Some points:
[-2.   1.   0.8  0.4 -0.4  1.5  0.8 -1.  -1.2 -0.5 -0.5 -0.5  0.   0.4  1.5 -0.5 -0.1  0.6  1.  -0.6 -0.4  0.9 -0.1  0.5]
[ 1.5  0.2 -0.2 -1.3  0.1  0.5  0.1  1.7 -1.3  0.2  1.2 -2.7 -0.1 -0.2  0.1 -1.1 -0.8  0.  -0.6 -0.9  2.4 -0.5 -0.5  0. ]
[-0.1  0.3  0.4  1.2  0.1  1.5 -0.6 -0.9 -1.   1.3  0.4  0.7 -0.2 -2.4  0.8 -0.2 -0.8  0.9  0.4  0.  -0.2  0.3  1.5  1.2]
[-0.4  0.2  0.2  0.7 -2.   1.1 -0.8  0.6  0.4  0.9  2.  -0.6  2.2 -0.7  0.1  1.8 -0.5 -1.   0.7 -0.4 -0.6 -0.2 -0.4  0.2]
[ 0.7  1.5 -0.1 -0.2  0.6  1.7 -0.1 -1.  -0.1 -1.9  0.1 -0.8  1.3  0.6 -0.1 -0.2  0.1  0.  -0.1  0.   0.1 -2.  -0.1  0.1]
[ 1.6 -0.9  0.1 -2.1 -0.3 -0.7  1.6 -2.   0.1  0.7  1.8  0.1 -0.5  0.   0.9 -0.1  1.2 -1.   2.5 -0.8 -1.6 -1.1  0.9 -0.6]
[-1.2 -1.  -0.5 -0.3 -2.3  0.1  0.4  2.   1.5 -1.  -0.7 -0.7  3.1  0.2  0.3  0.7  0.2  0.4 -0.3  0.4  1.9 -0.1  0.3 -1.3]
[ 1.2 -0.4  0.5 -0.6 -0.4 -1.7 -0.6 -0.8 -0.8 -1.3 -1.2  0.9  0.4  1.1  1.  -0.9  0.3  0.2  0.5 -0.7 -1.3 -1.6  0.2  0.4]
[-0.3  0.7  0.8  1.   0.8  0.3  0.  -0.7  0.3 -0.8  1.1 -0.3 -1.4  0.4 -0.1 -1.   1.2  1.5 -1.9 -0.4  2.5  1.6  1.   0.3]
[ 0.1  0.9 -0.4  0.4 -0.5 -0.6  0.1 -1.1 -1.8 -0.6 -0.9  1.6  0.2  1.6 -1.1  1.6 -0.4  1.   1.   1.7 -1.8  0.2 -0.1 -0.4]
[ 0.2 -0.1 -0.1  1.   1.9 -0.5  1.1  0.3 -0.9 -2.1  0.1 -0.3 -0.5 -0.7 -0.9 -0.2  0.4 -0.2 -0.8  0.8 -0.3  1.3  1.3  0. ]
[ 0.3  0.   1.3  2.2  0.9 -0.4  0.4 -0.9 -0.8  0.5 -0.2  0.5  0.4 -2.6 -0.4  0.2  0.2 -0.4  0.3  0.1 -0.4 -0.3  0.1 -0.5]
[ 0.2  0.8  0.7 -0.5  2.3  1.1 -0.2 -1.1  0.1 -0.3 -1.9  0.1 -0.3 -0.3 -1.   0.1 -0.7  0.1 -0.2 -0.8  1.3 -0.5 -0.1  0.4]
[ 1.4  0.5 -2.   0.5 -0.9 -2.1 -1.   1.3  0.2  0.7 -0.5 -0.2 -1.1  1.2  1.2  0.  -2.  -0.2  0.   0.2 -0.7 -1.5 -1.2  1.3]
[-0.2  0.8  0.7 -0.2  0.3 -0.8  1.8 -1.   1.4  1.5  0.7 -1.5 -1.3  0.9  1.1 -2.4 -0.1 -0.5 -0.9  1.9 -1.3 -1.3  1.2 -2.2]
[-0.1 -0.8  0.3  1.7  0.1  0.4 -0.1  0.3  1.6 -2.9  1.7  1.3  0.4  0.5 -0.3  0.9  0.  -0.4  0.3  0.6  0.6 -0.4  0.8  0. ]
[ 0.  -0.2 -2.2 -0.1 -1.3  0.8  0.3  1.2  1.9 -0.4 -0.2  0.   1.3  0.  -0.4  1.3 -0.9 -1.9 -0.2  0.5 -0.4 -0.5  1.  -0.8]
[ 0.2 -1.   0.2 -0.1 -0.2  1.5  0.3  1.8 -0.8 -0.7  0.8  1.7 -1.1  0.1 -0.6 -0.8  0.2  0.  -2.2 -1.2 -0.2 -0.4 -1.2  0. ]
[-0.3 -0.6  1.1 -0.5 -0.5 -1.   0.3 -1.5  0.5  1.  -0.8 -1.4 -0.8  1.3 -1.1 -3.2  2.1 -0.5  1.1  1.4 -0.2 -0.5  1.8 -0.3]
[ 0.5 -1.4  0.1 -0.6  0.3 -0.5  0.3  0.7  0.3 -0.4 -1.6 -0.5 -1.3  0.3  0.1  0.4 -0.1  2.1  1.8  1.1 -1.7 -0.6  0.3  0.3]
[ 0.3  1.4  0.7  1.3 -0.7 -2.1  0.4  1.5  1.2  1.1  1.  -0.9 -0.6  0.7 -0.7  0.4  0.5  1.4  0.7 -1.6  1.3  1.5 -1.3 -0.7]
[ 0.1 -0.7 -0.1 -0.3  0.8 -0.1 -0.7 -0.4  0.   0.2  0.9 -1.9  0.4 -0.3 -1.1 -1.4 -1.7  0.   0.3 -1.5 -0.4  1.7  0.   0.8]
[ 0.1  0.2 -0.6 -0.2 -1.9 -0.2 -0.2  0.1  2.   0.2  0.7 -1.   0.4 -2.2  0.1 -0.2  1.3  0.2  0.6 -1.7 -1.2  0.6 -2.7 -0.3]
[ 0.   0.  -0.9  0.8  1.5  0.7  2.3 -0.4 -1.  -0.2 -1.  -0.3 -0.1  0.4  0.4  0.1 -0.3 -1.5  0.3  0.5  0.7 -0.6  0.1  0.1]
[-0.3 -0.7  1.1 -0.6 -0.6 -0.8  0.7  1.6 -0.2  0.9  0.5 -1.6 -0.7 -0.1 -0.7  0.6 -1.9 -0.8 -1.8 -0.7 -0.4 -0.3 -1.3  2.5]
[-1.2  0.1 -0.2 -0.5 -0.5  1.   0.8 -0.3  0.1  0.4  1.   0.4  1.6 -0.9 -0.7 -0.4 -2.   0.9  2.2 -1.6  1.1 -0.8 -1.   0.6]
[-0.5  0.3  1.5 -1.2  0.9 -0.3 -1.2  3.1 -0.7 -0.4 -0.1 -0.2  1.   0.7 -1.6  0.6  0.3 -0.5  0.6 -0.6 -1.   2.6 -0.1 -0.5]
[ 1.4  1.   0.2 -0.5 -0.4  0.5  0.4  2.3  1.4  0.  -1.3  2.6  0.   0.7  0.6 -0.6 -1.2  0.4 -0.2 -1.6 -0.6  0.2 -0.8  0.1]
[ 0.4  0.7 -1.5  0.5  0.6  0.6 -0.3 -0.3 -0.8 -0.5 -0.1 -0.5 -0.8 -0.8  0.2  0.5  1.2 -0.1 -0.6  0.1  1.3  0.2  0.2  0.6]
[ 0.3 -1.8 -0.2  0.2  0.2  0.4 -0.5 -1.6  0.3  0.7  0.3 -0.2  1.1  1.7  1.4 -1.8 -0.5  1.2 -0.2  3.2 -0.7  0.3 -0.1 -0.2]
[-0.8  1.2  2.2 -0.7 -0.2 -0.7 -0.6 -1.1 -0.3  0.   1.5  1.4  0.8 -1.4  0.   2.2  1.7 -0.8  0.1  0.5  0.8 -0.3 -0.7  0.1]
[-1.1 -0.1  0.   0.3  1.1  0.7  0.4 -0.4 -1.3 -0.3 -0.5 -0.2 -1.7 -0.9  1.2  0.3  0.4 -0.5 -0.7  0.4  0.9 -1.4  0.3 -0.6]
[-1.1  0.3 -0.5 -1.6  0.2 -1.2 -0.3  0.7 -1.7  0.  -0.4  1.1 -0.1  0.4 -0.1  0.3  1.6  1.6  0.7  1.5 -0.8  1.3  0.5 -2.1]
[-0.5  0.2 -0.2  0.4  1.   0.4  0.  -0.7  0.1 -1.2 -0.1  0.6 -0.4 -0.4  0.4 -1.2  0.5  0.1 -2.  -0.8 -1.1 -0.2  0.   0.2]
[ 1.  -0.4 -0.6  0.  -0.4  1.3  0.9  0.  -0.8 -0.7 -1.5 -0.2  0.  -0.2  0.3  1.   0.2 -0.4 -1.6 -0.1  0.7 -0.1  1.5  0.5]
These points spread out most along one direction. Take the direction at right angles to it along which they spread out most. Go by this last direction. How many in every 100 of the points above lie lower along it than each point below? Round to a whole number. More than half of the points above lie lower than the first one.
[ 1.2  0.2  0.5 -1.3 -1.7 -0.9 -1.7  0.   0.3 -0.8 -1.8  1.3 -1.8  0.3  0.1  0.3 -2.   0.9  0.8  1.   0.1 -0.4  1.1 -0.1] 23
[ 0.3 -0.7  0.6  1.9 -1.1  0.9  1.  -1.8 -0.2  1.6 -0.8 -0.4 -0.3 -1.1  0.7  0.9  0.9  0.6  0.4 -0.6 -0.3  0.6 -1.3  1.1] 54
[-0.4  2.2  0.5  1.2 -0.3 -0.5  1.3 -0.9  0.2  0.8  0.5  2.2  0.3 -1.5  0.4 -0.7  0.3  0.1 -0.1  1.   0.1  0.3  0.3  0.8] 57
[-0.7  0.7  0.1 -0.3  0.2 -2.1  0.  -0.8 -1.1  1.5 -2.1  0.5  0.3  1.1 -1.6  0.3  1.2  0.1  0.   0.  -1.2 -0.3 -0.4 -1.6] 23
[-1.  -0.2 -1.5  0.1  2.  -0.7 -0.5  0.6  0.9  1.9  0.8  0.2 -0.1 -0.6  0.5  0.2  1.2  1.6 -1.6  1.   1.6 -0.5  1.3  2.6] 77
[-0.9 -0.9 -1.5  0.3 -1.3 -1.  -1.9 -0.4 -0.5  1.   0.9 -1.6  1.1  0.7 -0.8  0.  -1.  -1.4 -0.6 -2.9  1.5  0.6  1.3 -0.3] 49
[ 1.7 -1.8 -0.2 -2.  -0.6 -0.1 -0.9 -1.9 -0.3 -0.7 -0.4  0.2 -2.4  0.2 -0.9 -1.5  0.3 -1.5  0.   2.2 -1.   0.6 -1.4 -0.6] 23
[ 0.  -0.7 -0.3  0.   1.  -0.4 -1.1  0.7  0.8  1.2  0.4  0.1  2.6  0.2  1.6  1.5 -0.8 -2.   1.4 -0.3  1.2  0.1 -0.9 -1.2] 29
[ 0.1 -0.8 -0.2  0.2  0.8  2.  -1.8  2.3  0.   0.2 -0.4  1.3 -1.3  0.4 -1.7  0.   0.4 -0.2 -0.2 -1.8 -0.4  0.9 -0.9 -0.3] 69
[-1.7  0.2 -0.8 -0.5  1.   0.6 -0.8  0.1  1.9 -1.1  0.9 -0.3 -0.1  1.4  0.8  2.2  0.   0.  -0.7  1.5  0.   0.4 -0.6  0.1] 51
